(in the rows, 128 means zero)
The rows of X fall into 3 groups, and each row is roughly a mix of its group's hidden directions.
X:
[[126 109 168 107  66 119 134 130 124 143 121 141]
 [137 126 158  87 102 111 114 150  85 125 122 106]
 [169 124 121 126 146 104  92  96 107 141 144  99]
 [169 102 111 123 161 136 123 134 127 133 172  98]
 [146 147 139 167 159 138 145 112 148 156 130 169]
 [ 89 140  98 126 158 158 149 126 120 120  94 102]
 [147 133 104 172 174 136 140 137 146 110 112 106]
 [126 170 135 140 112 109 127 129 118 114  85  83]
 [153 111 112 106 154 120 125 157 110  99 176 132]
 [ 99 138 156 135 109 151 128 136 148 153  76 145]
 [120 153 100 158 160 155 130 112 168 109 140 146]
 [ 98 136 146  78 137 115 118 162 113 100 130 106]
 [123 132 171 151 124 156 142 139 160 101 133 167]
 [119 165 119  93 150 162 122 138 102 105 102 146]
 [136 110 113 143 165  91 109  99 136 126 151  91]
 [153 138  96 123 161  91 148 112 100 106 149 139]
 [153 133 137 129  90  89  87 105 121 104 144 135]
 [175 150 144 150 105 141 158 122 132  89 133 138]
 [100 151 120 110 188 100 139 137 150 134 133 135]
 [158 161 167 146  97 135 129 108 135 100 103 125]
 [106 141  92  90 161 136 108 152 117 148 115 103]
 [168 113 138 143 168  97 156 110 131 134 155 115]
 [107  90 124 121 170 103 134 113 151 156 146 104]
 [151 124 164 136  78 128 123 118 150 116 168 127]
 [132 145 145  92 129 122 103 119 115 105 161 176]
 [127 102  93 125 133  99 112 133 126 166 144  83]
 [145 136 125 125 136  68 108 142 124 109 168 143]
 [152 102 114 151 138 101 106 109 121 101 162 163]
 [121 121  95  99 134 115 151 154  91  98 146 101]
 [170 118 151 155 110 151 174 127 113 134 114 117]
 [130 164 163 147 100 146 117 134 145 101  91 115]
 [135 118 161 109  71 111 118 121 124  94 141 139]
 [118 130 117  82  90 100 104 112  94 124 129 114]
 [105  94 102 128 156 103 129 145 120 163 155 102]
 [136 129 127 149 168 180 157 131 135 160 132 126]
 [101  82 132 128 145 121 120 136 149 172 160 132]
 [ 97 141 116 103 136 163 156 151  92 114 111 149]
 [140 112 141 167 150 129 156  85 162 125 115 143]
 [ 99 131 147  91 131 111 132 163 122  81 146 138]
 [141 124 127  97  91  91  96 151 105 104 140 121]
 [ 96 153 117 102 104 135  98 158  96 104 120 115]
 [109 117 107 155  96 142 146 148 134 141  76 112]
 [124 110 163  72 117  96 116 114 133 122 143 113]
 [101 130 155 118  92 138  99 115 148 148  84 132]
 [111 126  91 151 162 147 108  94 149 159 126 132]
 [140 151 159  78 157 114 142 145 123 101 145 123]
 [115 137  98 155 144 148 129 145 154 179 116 106]
 [ 99 116 123 147 128 178 134 115 161 165 138 138]
 [164  93 152 116 102 100 123 113 129 119 168 142]
 [136 130 143 143  69 134 105  93 115 118 122 103]
 [158 170 124 181 118 127 140 146 109 130 144 134]
 [145 165 119 139 125 134 160 144 123  72 118 144]
 [128 128 116  86 114  86 114 153  99  96 137 138]
 [105 116 135 134 116 130 126 153 186 165 128 105]
 [119 129 112  80 157 159 132 132  87 113 136 147]
 [ 91 147 142 132  92 123 120 130 125 127  72 110]
 [153 143 122 135 100  81 114 124 104  90 147 138]
 [117 124 116 120 174 177 163 118 122 150 125 132]
 [150 142 104 147 126 121 104  93 100  97 117 165]
 [ 79 156 132 102 126 138 106 149 133 165 121 148]
 [134 159 112 111 147  91  96 166 125 150 133 151]
 [ 96 145 106 126 146 141 138 173 133 156 109  95]
 [172 130 158 145 100 136 140  96 140 106 138 157]
 [ 95 113 109 151 122 157 135 127 164 175 119 132]
 [ 93 147 165 120 113 161 153 141 121 143  94 113]
 [126 146 182 141 144 142 117 119 162 110 126 162]
 [126 145 147 101 101 132 142 174  95 107 113 152]
 [109 107 101 128 169 118 129 162 147 151 162 112]
 [ 97 111 156 163 131 123 168 154 156 128 146 137]
 [157 113 133 107 139 143 125 112 108 174 151  89]
 [147 120  96 121 157 106 144 115 105 106 161 165]
 [148 123 110 161 171 139 135  97 154 151 125 101]
 [170 142 177 149 147 134 133 112 147 127 155 117]
 [110 148  90  92 148 143 137 144  89 112 108 139]
 [123 135 167 117 101 173 123 129 115 145 107 164]
 [166 131 116 109 158 151 159 129 101 134 167 118]
 [156 128  93 152 136  78 132 127 129 147  96 116]
 [115 116 101 155 154 151 124  84 147 142 133 163]
 [111 152  83 116 148 146 120 122  99 122 110  87]
 [ 96 144 145 139 125 176 132 120 141 167  97 132]
 [114  97 140 125 118 100 115 135 149 165 157  87]
 [154 162 135 129 103 157 141 113 136  88  91 122]
 [117 138 136 141  85 177 137 151 111 121 112 158]
 [122 126 131 133  70 113 124 164 151 158 135 147]
 [126 101 136 129  72  87 110 121 119 101 127 135]
 [162 128 147 175 109 140 135  84 128 110 113 129]
 [128 133 142 162 101 117 166 129 118  81 106 145]
 [174 134 137 118 112  90 102 117 108 119 145 162]
 [115 151 115 117 144 176 111  99 109  99 102 144]
 [110 102 126 115 118 113 163 122 138 117 106 185]
 [148  94 146 137 130 141 178 102 121 143 121 161]
 [105 121 130 114 146 195 125 128 128 137  98 111]
 [178 116 117 132 114  96 109 112 122 136 160  97]
 [131 129 149  94 133  92  98 129 108  99 156  98]
 [106 140 148 147  87 152 157 137 120 134  82 123]
 [ 94 143 165 138 107 110 116 109 141 119  83 148]
 [123 138 159 151  99 145 128 165 149 172 112 125]
 [124 127 137 118 103 111 140 158  91  80 113 155]
 [ 77 121 143 131 114 152 115 161 162 134 105 139]
 [144 135 146 172  98 126 149  90 135 124  92 129]
 [111 122 116 133 115 125 130 133 154 163 142 191]
 [ 82 131 142 114 115 132 130 141 154 169  96 106]
 [151 123 128 161  95 103 140 108 140 154 120  84]
 [ 76 140 138 138  99 127 152 149 132 122  86 126]
 [146  97 135  98 142 115 132 138 127 127 189 148]
 [112 137  98 143 135 173 122 100 142 146  84 123]
 [128 121 112 145 144  96 124 147 145 162 132  73]
 [140 168 120 117 103 140 155 131  98 112  92  97]
 [126 116 102 135 155 116 111 102 142 182 114 101]
 [110 132 117  91 170 146 134 167 114 128 138 159]
 [115 140 106 108  99 128 136 125  80 129  86 105]
 [ 92 150 155 118 121 157 145 137 115 107  90 157]
 [134 141 147 167 102 137 130 105 147 172  98 115]
 [115 135 146  80 153 107 105 137 108 103 162 137]
 [ 76 132 128 105 141 161 138 165 135 145 109 129]
 [107 125  97 144 167 143 120 126 138 170 114  93]
 [130  88 125 117 142 143 146 116  79 144 163 142]
 [131 127 145 114 126 137 141 135 127 118  96  59]
 [138 121 154 119  92  98 130 138 127  94 161 165]
 [141 135 150 116 139  98 166 162 151 100 138  99]
 [ 69 115 133 127 133 154 143 164 123 124 118 155]
 [121 130 129 156 158 168 136 105 156 169 116 114]
 [ 90 108 144 117 147 165 146 159 117 160 139 111]
 [149  97 114  99 184 129 141 140 129 120 154 138]
 [144 112 161 144 143 177 143 104 144 138 125 161]
 [126 120  81 131 155 115 142 157 136 101 159 157]
 [159 105 143 141 132  84 147 122 132 127 174 149]]
Here is one row of each group, with its name. Which group are the others in?
[139 128  98 139 189 136 139 125 142 148 159 117]  (19)
[154 128 152 120  80  96 131 162 100 113 128 128]  (32)
[107 120 100 152 114 100 107 138 131  84 117 163]  (71)

[154 149 139 126 180 139 142 144 158 124 164 124]  (71)
[118 131 110 163 143 171 153 135 155 168 122 134]  (32)
[188 123 131 143 105 110 117  93 129 128 147 111]  (71)
[ 99 125  98 121 156 126 111 126 157 183 119 124]  (32)
[ 94 156 131 136  80 115 103 130 129 139  96 107]  (19)
[128 150 148 117 138 169 146 131 116  92 119 174]  (71)
[132 118 146 127  78 114 109 101 116  96 165 127]  (19)
[113 119 121  98 147 173  98 150 118 161 127 104]  (71)
[154  99 133 169 112 114 150 123 136 107 168 150]  (71)
[143  94  87 121 151 103 123 124 128 147 173 135]  (71)
[155 107 121 155 134 125 111  67 133 149 140 118]  (32)
